(in the rows, 128 means zero)
Each run below is a few steps of one of 8 hidden systems, one row a step.
S, run 1, 8 rows:
[[124 145 128 149 139 174 172 100 116 133 112 186 120 137 117 137 123 150
   94 134]
 [ 95 127 145 132 118 118 143 127 135 116  61 166 141  85 137 143 150 116
   98 114]
 [160 116 125 115 121 102  93 138  95 109  79 124 134  74 144  89 153 128
  132 128]
 [177 141 125 157 173 136  98 108  77 127 126 125 104 150 119  91 140 102
  133 137]
 [ 94 132 136 168 173 106 135  99 139 138 130 147 133 183 136 127 138  74
  116 118]
 [ 76  74 108 110 126  60 106 141 151 122 132 138 138 146 170 130 137 128
  127 114]
 [152  91  91  98 128 120  64 154  89 129 154 111 103 147 140 150 107 180
  142 122]
 [155 165 136 142 151 171 110 121 122 174 150 103 138 177 108 199  81 138
  111 132]]
Y, run 2:
[[ 84  75 121 109 130  79 133 123 122 129 137 144 129 159 159 103 114 150
  109 134]
 [121 106  98 104 135 155  97 149 118 148 172 121  94 144 147 168 117 164
  122 120]
 [146 160 133 137 127 142 121 131 149 144 134 109 156 151 100 198  89 143
  132 121]
 [133 133 161 110 102 106 157 120 138 144 104 112 182 113 132 113  92 157
  108 154]
 [156 125 116 104 116 163 149 126 119 137 138 147 123  88 159  85 146 176
  115 146]
 [147 156 107 154 130 186 145 121 124 105 114 177 105 107 107 154 153 138
  125 116]
 [105 138 158 144 121 111 129 127 118 109  52 144 136  93 103 148 137  87
  110 114]
 [139 110 136 117 135  87  85 141 103 124  98 106 126  88 157  77 163  97
  134 125]]
Z, run 3, 8 rows:
[[150 130 115 126 159 130 100 123 136 182 162 114 159 175 171 157 100 161
  113 130]
 [123 125 123 113 127 133 152 114 156 165 150 142 170 156 164 150  95 189
  101 140]
 [131 116 121 100 100 150 150 128 123 138 114 155 148 110 144 152  99 205
   95 139]
 [160 143 135 116 114 160 121 130  98 136  75 147 145  81 128 157 112 174
  100 131]
 [167 156 147 142 140 137 120 113 105 144  58 144 157  88 144 120 142 125
  100 132]
 [141 127 130 147 155 115 133  99 105 122  81 173 138 112 158  73 165 112
  105 133]
 [115 101 101 153 161 116 119 108  92  99 104 190  95 144 140 106 160 116
  117 117]
 [ 95  97 106 148 159  97  79 133 106 110 109 154  99 163 129 162 142  97
  125  99]]
B, run 4 (8 x 20):
[[181  89  95 130 156  42  45 126  82 101 102 122 146 141 164  71 147 126
  154 130]
 [168 125 109 164 209 133  68  99  56 149 161 121  83 217 125 113 118  98
  126 132]
 [ 68 130 127 166 189 122 121 109 169 183 168 142 138 223 159 190 119  84
   99 106]
 [ 75  76 101  85 107  60 110 148 183 148 159 124 182 167 189 176  88 194
  119 120]
 [188 110 101  77  97 159  82 155  79 144 151  96 129 136 118 179  55 241
  125 142]
 [186 216 167 150 140 234 148 115 121 192 119 106 148 116  94 204  88 144
   92 136]
 [118 177 168 135 112 141 226 100 209 167  90 161 219  75 178 108 144 141
   85 149]
 [151  81  90  90  80 118 175 121 107  70  88 206 135  54 161  36 156 219
  120 153]]
D, run 5, 8 rows:
[[173 124  98 140 124 115 122 124 108  73 147 126 109 144  92  88 134 130
  178 136]
 [ 94 120 151 140 150 128 120 118  85 133 128 117  90 174  85 150  97  90
  109 125]
 [ 69 109 131 116 139  98 112 147 172 157 147 111 135 134 170 149 149  95
  121 109]
 [163 106  93 104 103  93 114 145 155 100 162 108 153 129 141 108 124 173
  175 136]
 [162 138 135 121 121 161 126 126  85 131 151  98 109 159  71 153  68 157
  128 145]
 [ 75 159 170 133 132 164 157 131 163 176 131 111 130 124 126 181 120  91
   88 115]
 [112 124 127 104  86 106 172 141 196 114 125 133 171  72 164  95 159 147
  139 130]
 [185 121 111 109  98 158 140 127  71  83 128 136  96  96  91  79 118 186
  146 152]]
K, run 6:
[[ 81 104 119 111 114 134 144 147 152 116 121 153 105  77 164 107 180 119
  117 109]
 [166 125  92 140 117 127  95 145 123  69 127 131 102 110  98 126 159 125
  181 110]
 [139 145 159 143 147 113 103 124  88 128 119  83 110 151  81 124 105  75
  135 134]
 [ 80 118 152 124 150  99 135 121 156 167 153 100 140 149 169  99 142  81
  112 129]
 [115  96  80 118 117 111 142 132 166  99 182 151 125 156 150 110 142 162
  156 124]
 [129 112 113 117 111 148 115 142  94 104 150 122  89 157  71 177  81 161
  140 124]
 [106 148 173 110 121 141 112 150 135 180 113  74 143 112 126 186  97 109
   99 120]
 [145 142 134 108 104 112 158 133 188 146 137 108 190  90 172  93 141 152
  136 143]]
B, run 7 (8 x 20):
[[115 151 165 111 102 154 143 145 143 153 127  87 131  95 108 155 111 121
  116 127]
 [143 146 142 112 100 141 162 136 162 132 141 107 149  86 137 101 139 140
  139 141]
 [147 134 126 124 102 150 173 120 116  89 133 145 117 105  96  86 131 150
  140 147]
 [109 136 146 142 126 154 153 123 103 104  98 152  89 100  90 124 146  98
  114 120]
 [100 128 137 134 129 106 118 142 145 109 100 128 124  90 137 117 172  74
  134 110]
 [142 105 111 125 128  77  99 138 119  93 135 109 126 130 129  79 147 108
  167 129]
 [134 118 125 142 155 128 108 120  87 119 163 111  85 176  98 112 117 102
  143 132]
 [ 76 133 139 140 153 131 130 131 154 154 164 112 113 175 127 166 122  84
  118 115]]
K, run 8, 8 rows:
[[180 155 122 120 123 148  91 152 142 139 144  84 143 105 134 144 134 134
  157 123]
 [160 162 152 146 131 128 161 104 138 135 134 107 160 146 104 103 103 122
  131 153]
 [ 86 120 149 127 126 137 188 107 130 139 129 157 120 133 132 100 122 128
   92 143]
 [101 111 103 120 116 147 135 142 137 102 118 171 100 101 136 147 158 142
  124 106]
 [156 132 116 131 116 122  88 146 107  98  99 116 119 102 102 153 136 120
  151 112]
 [152 143 159 131 142 112 108 125 106 148 117  84 141 123 126 100 123  91
  128 138]
 [119 131 129 138 153 121 153 110 148 145 161 132 134 153 156  80 145 107
  125 138]
 [ 99 106  98 139 129 125 149 120 137  99 152 166 106 165 120 134 128 143
  133 122]]
Y, run 9:
[[155 164 179  94 123 168  98 159 108 189 142  30 121  82 122 133 113 102
  120 136]
 [190 186 127 156 135 135 169 107 192 132 157 114 188 126 138  76 149 119
  164 149]
 [102 102 114 135 111 127 212  94 122  77 123 203 115 139 108  69 131 155
  119 147]
 [ 62 104 130 107 117 174 126 154 100 124 115 152  50  82 120 163 155 113
   97 101]
 [146 155 132 136 121 114  65 166 153 116 102  81 135  92 110 181 152  81
  165  94]
 [181 128 143 140 133  64 112 111 107 100 116  88 163 152 103  62 107 110
  164 156]
 [112 115 136 132 165 147 164  99  98 154 181 134  88 176 143  56 127 113
  105 155]
 [ 62 125 109 139 143 151 148 134 184 141 169 153 108 154 150 179 155 109
  119  97]]
X, run 10:
[[ 89 166 168 137 110 134 202 122 206 139 136 119 162 106 129 114 150  87
  125 133]
 [105  89 100 104  84 103 166 140 153  64 141 159 114  92 125  70 157 155
  159 129]
 [128 110 117 120 123 165 107 151  63  86 143 120  35 117  67 135 134 117
  145 118]
 [ 99 170 176 151 145 134 111 142 149 151 120  72 123 130  92 182 131  39
  128 106]
 [115 125 137 126 115  51 144 132 204 120 149  91 192 132 164  74 149 101
  162 137]
 [149  82  77 105 125 131 139 125  98  92 209 137  78 166 129  53 129 174
  161 149]
 [ 93 138 134 139 147 205 128 130 102 150 169 125  61 180  70 215  88 118
  107 110]
 [ 76 153 173 116  92  91 142 151 213 161 101  82 205 109 131 210 100 107
  118 113]]
M, run 11, 8 rows:
[[158 167 191 122 112 106 118 139 125 144 104  38 162  94  99 103 112  76
  141 146]
 [145 143 146 122 140 154 182 108 133 147 175 111 120 118 151  18 155 114
  128 165]
 [ 96 117  94 150 124 159 192 110 142  75 158 200  80 147  98 114 153 133
  138 123]
 [ 52  97 135 121  99  96 114 157 132  87  95 134  99 122  86 193 121 100
  126  95]
 [133 114 140  90 116  90  60 174 126 146 139  42 129  99 146 127 130 102
  150 118]
 [204 155 115 142 152 142 123 114 123 136 192  84 133 162 123  70 126 129
  169 156]
 [101 150 145 162 141 150 209  88 143 126 156 161 126 192  85 123  99 119
  114 145]
 [ 36  99 141  95  91 121 168 147 170 139 128 145 127 110 147 168 119 144
   94 113]]
S, run 12:
[[145 156 120 145 132 156 138 118 144 128  82 175 155  91 149 150 157 138
  110 119]
 [150 125 138 138 119  99 135 114 104  99  60 153 155  94 122  96 134 132
  121 139]
 [140 120 137 135 157 130 119 109  71 130  99 143 102 118 137  71 145 109
  105 142]
 [123 135 117 162 179 123 102 113 120 130 116 156 112 153 149 125 167  80
  122 112]
 [106 103 117 144 145  61  92 125 132 109 109 133 143 162 137 133 129 101
  134 115]
 [119  86 113 106 142  89  78 140  99 140 150 102 120 164 153 126 104 144
  122 129]
 [140 131 108 128 154 149  95 133 127 167 172 114 124 176 146 173 105 150
  125 122]
 [120 140 127 129 122 127 141 127 172 151 138 128 178 157 133 182  90 159
  117 128]]
D, run 13, 8 rows:
[[108 135 116 160 161 112 137 104 164 143 109 180 162 154 167 147 151 118
  107 116]
 [140  90  94 117 121  80 113 120 120 105  96 169 163 129 160 111 124 178
  121 131]
 [178 125 108 126 149 152  80 127  71 140 116 132 116 140 130 151 107 169
  112 130]
 [137 171 138 164 165 148 116 113 146 166 113 127 155 153 136 181 127 101
  106 115]
 [112 124 136 127 125  85 157 110 172 136 110 147 191 129 169 108 128 143
  114 139]
 [161 101  96 102 117 141 130 123  91 121 136 155 119 123 144  98 113 207
  117 147]
 [148 158 120 154 149 194 115 123 102 135 117 154  97 136  98 194 122 135
  111 111]
 [102 154 159 153 136 101 138 120 167 139  67 138 175 108 141 156 148  80
  107 114]]
M, run 14:
[[ 89 120 126 146 144 124 169 109 158 120 158 153 114 148 142  87 162  97
  127 129]
 [ 84  82  97 119 115  92 125 137 135  87 143 151 105 148 124 135 132 136
  142 114]
 [120 106 120 114 126 110  76 153 104 123 143  94 106 153 108 170 101 130
  143 116]
 [150 154 146 130 142 131 107 135 142 166 162  67 148 153 126 151 105 114
  138 132]
 [144 148 135 127 125 132 174 111 164 151 161 116 170 147 144 105 105 150
  125 153]
 [115 117 124 111 101 156 182 118 128 120 137 163 126 125 121 123 105 186
  109 145]
 [115 130 130 112 101 170 133 147 118 116 103 143 107  87 104 180 124 150
  114 111]
 [151 155 148 123 111 134 108 151 133 122  86 102 139  62 118 139 149 106
  138 118]]
X, run 15:
[[111 158 111 181 138 116 149 105 192 111  71 206 188 148 127 216 131 128
  115  99]
 [118  70 141  89  91  41 118 128  82  99  53 138 166  97 144  83  97 172
  105 149]
 [196 131 112 110 161 195  67 141  50 162 144 112  69  89 160  94 157 147
  115 133]
 [143 193 126 207 185 165 129  95 152 138 106 167 141 166 107 191 150  73
  121 104]
 [ 65  93 156 130 118  26 154 108 153 119  71 153 193 142 155 100 115 114
  100 135]
 [143  62  83  71 128 120  76 154  78 131 158 124  85 101 190  69 155 186
  130 134]
 [179 162  91 171 177 197  74 128  97 134 151 139  82 173  92 208 128 123
  138 102]
 [ 88 160 186 161 139  73 148 102 163 160  76 115 207 171 111 181  78  85
   95 130]]
Z, run 16, 8 rows:
[[ 58  97 126 112 104 138 196 122 143 114 165 157  95 158 106 133 104 152
  109 134]
 [ 97 113 125  94  81 145 113 172 135 109 123 112 102  86 101 196 120 152
  132 103]
 [187 163 144 121 109 121  84 151 131 131 105  67 163  90 113 143 122 123
  157 127]
 [180 164 156 140 147 139 152  99 119 155 139 101 153 129 131  58 126 114
  128 165]
 [102 139 133 145 142 171 200  99 134 134 144 177 105 134 131  87 148 122
   96 140]
 [ 78 109 115 134 106 129 155 135 139  81  94 181 106 104 101 158 145 124
  125 103]
 [129 108 131 116 107  88  75 155 100  88  84 106 118  94 100 142 132 110
  149 111]
 [171 139 132 135 160 116  72 131  99 144 141  78 117 136 134  99 143  89
  148 132]]

Name the system that made each run.
run 17 (2 x 20):
[[173 145 126 116 136 158 112 140 125 143 180  78 107 115 135  85 149 122
  158 140]
 [125 164 142 165 144 145 170 106 155 128 162 121 129 175  86 133 118  90
  142 136]]

K
run 18 (2 x 20):
[[215 191 147 139 136 201 152 115 106 151 132 107 131  78 120  72 148 127
  130 158]
 [114 164 152 178 155 173 212  80 125 115 115 184 108 141  90  86 151  81
  104 143]]

D
run 19, 2 rows:
[[111  76 103 139 169  83 117 105  90 103 117 181  95 134 183  23 192 100
  117 131]
 [108  85  58 166 174 127  83 122  94  81 154 192  51 195 117 150 160 113
  145  95]]

Z
run 20 (2 x 20):
[[109 136 165 129 127 143 132 133  93 119 142  81  79 137  63 125 111  75
  135 133]
 [ 94 148 152 128 129 139 136 148 175 146 157  86 116 108 133 130 164  68
  141 112]]

Z
run 21, 2 rows:
[[107 117 107 122 138 125 108 143 166 147 195 102 121 175 144 163 120 127
  146 113]
 [121 125 125 114  94 103 136 144 171 116 151 103 164 148 106 172  88 158
  151 125]]

D
run 22, 2 rows:
[[ 94 119 155  78 111 128 146 141 159 191 132 105 162  78 202 109 135 148
   84 137]
 [201 124  66 113 108 165 126 132 118  90 150 165 122  95 146  97 152 209
  156 137]]

M
run 23, 2 rows:
[[164 107 130  78  81 117 140 147 113 116 120 105 144  60 152  53 131 177
  132 155]
 [187 163 121 143 144 218 140 115  74 127 159 129  65 126  80 113 129 136
  134 141]]

D
run 24, 2 rows:
[[112 110 138  70 103 143 161 132 144 195 170 109 165 134 182 131  71 218
   84 158]
 [165 163 101 113  97 229 166 139 162 140 161 149 134  92 123 186 117 214
  122 131]]

D
run 25:
[[ 72 108  95 119  99 161 198 125 176 105 155 197 118 126 139 150 134 180
  114 119]
 [110 100 115  97  72 118 104 168 115  78  82 133 120  83  90 196 108 171
  135 104]]

M
run 26, 2 rows:
[[173 122 127 123 141  84  94 120 112 150 136  95 171 165 148 109  92 150
  131 151]
 [142 130 125 129 160 171 140 106 100 172 172 132 114 174 142 122 102 156
   98 148]]

B
run 27, 2 rows:
[[123  87 142 103 161  99 120 101  76 180 142 121 137 169 183  66  97 154
   81 161]
 [117 116  82 124 153 190 129 127 137 161 167 183  99 141 182 159 152 177
   98 115]]

Z
run 28 (2 x 20):
[[101 113 148 139 153  87 128 107 111 136 121 122 132 174 124 109 106  98
  110 137]
 [ 88  87 106 108 139 113 120 135 138 145 162 139 114 150 175 122 137 143
  115 124]]

K
run 29 (2 x 20):
[[158 145 121 126 142 214 160 100  91 169 158 155 112 157 117 151  83 195
   85 153]
 [ 96 175 161 135 113 174 179 122 178 170  84 155 173  87 141 199 123 134
   77 118]]

Y
run 30 (2 x 20):
[[133 150 127 119 155 182  91 147 139 187 110 136 128  70 203 157 182 121
   90 103]
 [198 168 100 168 132 112 143 108 165  87 109 156 185 115 129  90 166 130
  171 134]]

D
run 31 (2 x 20):
[[131 137 125 135 124 112  88 155 139 105 125  94 118 120 104 156 144  90
  164 105]
 [130 131 157 123 126  90 120 130 129 131 136  74 146 138 117 100 110  98
  143 142]]

D
run 32:
[[152 111 136 109 129  89 104 131 100 130 153  78 133 152 125  84 101 132
  143 150]
 [130 137 126 133 155 178 136 120 111 159 191 113  87 172 119 128 115 125
  121 137]]

B
run 33 (2 x 20):
[[113 123 115 145 168 146 135 105 120 158 190 138 111 221 125 147  95 133
  114 134]
 [ 60 119 140 116 118 118 149 134 182 168 147 124 162 160 150 194  94 146
   97 119]]

Y
run 34, 2 rows:
[[151 119 112  82  69 161 138 164 120  94 155 105 101  77  93 124 114 184
  157 135]
 [165 182 159 140 109 198 163 127 109 120 124 106 107  96  56 136 115 117
  135 139]]

Y
run 35:
[[ 89 101 116 131 104  79 184 114 171  81 113 176 156 123 137  91 145 136
  135 131]
 [112  75 108  91 108 133 106 149  63  95 133 137  57 107 114 105 131 155
  128 127]]

X
run 36, 2 rows:
[[198 156 134 156 136 151 138 103  70  95  87 146 119 107  82  78 134 126
  138 149]
 [103 149 163 160 169 150 155  98 106 141  96 158 101 116 130  88 167  56
   88 127]]

Y
